[[ 49   2  30]
 [-16   4  63]
 [-77  -1 -13]
 [ 39  -5 -65]]
->
[[-16   4  63]
 [-77  -1 -13]]

[[ 11  37   8]
 [ 44 -73  11]
 [ 30   0 -28]]
->
[[ 44 -73  11]
 [ 30   0 -28]]

[[-14  15 -37]
 [ 15 -34   7]
 [  4   7  14]
 [  0  -8  -1]
 [  3  59  17]]
->
[[ 15 -34   7]
 [  4   7  14]]

[[ -2  -4 -30 -56]
 [-16  -9  31  44]
 [ -3 -11   5   3]]
->
[[-16  -9  31]
 [ -3 -11   5]]

[[ -1   2  12  -7  14]
 [  6  42  52 -33 -10]
 [ 13  61  70 -56  -8]
 [-25 -28 -62  69 -18]
 [ 18  -9  21 -36  20]]
->
[[ 6 42 52]
 [13 61 70]]

[[ 20 -24   3   8  23]
 [ 28 -13   4  -9   4]
 [ 52  49  -2 -49 -74]
 [-47   3  -9  29  23]]
->
[[ 28 -13   4]
 [ 52  49  -2]]

[[-26  37  33]
 [  0  22   8]
 [ 13 -49 -29]
 [ 19 -75 -39]
 [-27  40  31]]
->
[[  0  22   8]
 [ 13 -49 -29]]
---
[[  2  -3  25   1]
 [  3  -2  17 -66]
 [-14   0  14   4]
 [ 10 -10   9 -39]]
->
[ 1 17  0 10]

[[ 37  -2  -5  -5   7]
 [  5  -1  -9   5   8]
 [-20 -11 -12  62   5]
 [  1 -11  -7 -15   1]]
->
[  7   5 -12 -11]

[[-62  65  13  33]
 [-49  -5  59  59]
 [-56 -21 -57  58]]
->
[ 33  59 -21]

[[-18  60 -19  71]
 [-66  23  57  13]
 [ 18 -66   7  -5]]
->
[ 71  57 -66]

[[ 33  32  17 -32]
 [ -2  24 -68  60]
 [ 36  26  31 -53]
 [ 51  49  20 -56]]
->
[-32 -68  26  51]

[[ -8  38  21]
 [-68 -41 -46]
 [-10  21   8]]
->
[ 21 -41 -10]
---
[[ -7  12  28]
 [ 65  -8 -64]
 [-14  -1 -25]]
->
[[ -8 -64]
 [ -1 -25]]

[[ -7 -49  -7 -13  63]
 [-12 -41  16   0 -29]
 [ -7 -48  -6 -14  61]]
->
[[-41  16]
 [-48  -6]]

[[ 55   0  66 -77]
 [-16  -2 -19  22]
 [ -7  -2  -6   6]]
->
[[ -2 -19]
 [ -2  -6]]

[[-24 -61 -51 -57 -48]
 [-29 -13 -15  29  28]
 [ 42  44  46 -16 -25]
 [-17 -19 -19  -8  -6]]
->
[[-13 -15]
 [ 44  46]]

[[ -4  -4  37  -7]
 [ 14  -2 -14  -8]
 [  8   5 -59 -11]
 [ -4  -1 -54 -11]
 [  4   4 -62 -12]]
->
[[ -2 -14]
 [  5 -59]]

[[ 7  1 31 61]
 [ 1  4 56 40]
 [34  0  5 60]
 [58 32  1  8]
 [11 65 25  0]]
->
[[ 4 56]
 [ 0  5]]

[[-30 -45  32 -18]
 [-52 -78  61 -17]
 [ -2  14 -35  31]]
->
[[-78  61]
 [ 14 -35]]

[[ -9  56   3]
 [  5 -14  -1]
 [ -1 -22  -1]
 [  0 -21  -1]
 [  3 -28  -2]]
->
[[-14  -1]
 [-22  -1]]
---
[[ 17  11  -5]
 [-13 -19  -6]
 [ 58  15 -29]]
->
[[ 17  11]
 [-13 -19]]

[[-78  -2  51 -36  35]
 [-65 -45  22 -33 -32]]
->
[[-78  -2]
 [-65 -45]]

[[-70  40]
 [-32  15]
 [-45 -17]
 [  7 -21]]
->
[[-70  40]
 [-32  15]]

[[-10  43 -17  24]
 [-20  40  -1   4]
 [-13  24 -44  34]
 [-38 -45  64 -28]]
->
[[-10  43]
 [-20  40]]

[[-28  13  24 -12]
 [ 45  -4 -54   7]
 [ 32  11  64  14]]
->
[[-28  13]
 [ 45  -4]]

[[ -2  42   2  41]
 [ 18  62 -14  35]]
->
[[-2 42]
 [18 62]]

[[-12  18 -61  65]
 [-43 -71  59 -27]
 [-33 -62  52 -28]
 [ 12  32 -65  48]
 [ 24  38 -22  -2]]
->
[[-12  18]
 [-43 -71]]

[[ 30 -42 -33  27   1]
 [-30  -1 -31  65   9]
 [-16  -5 -44 -17 -12]
 [ -6  -7  39   0   9]]
->
[[ 30 -42]
 [-30  -1]]

[[ 43 -63]
 [-44 -10]
 [ 26 -64]
 [-27  22]
 [-73   9]]
->
[[ 43 -63]
 [-44 -10]]
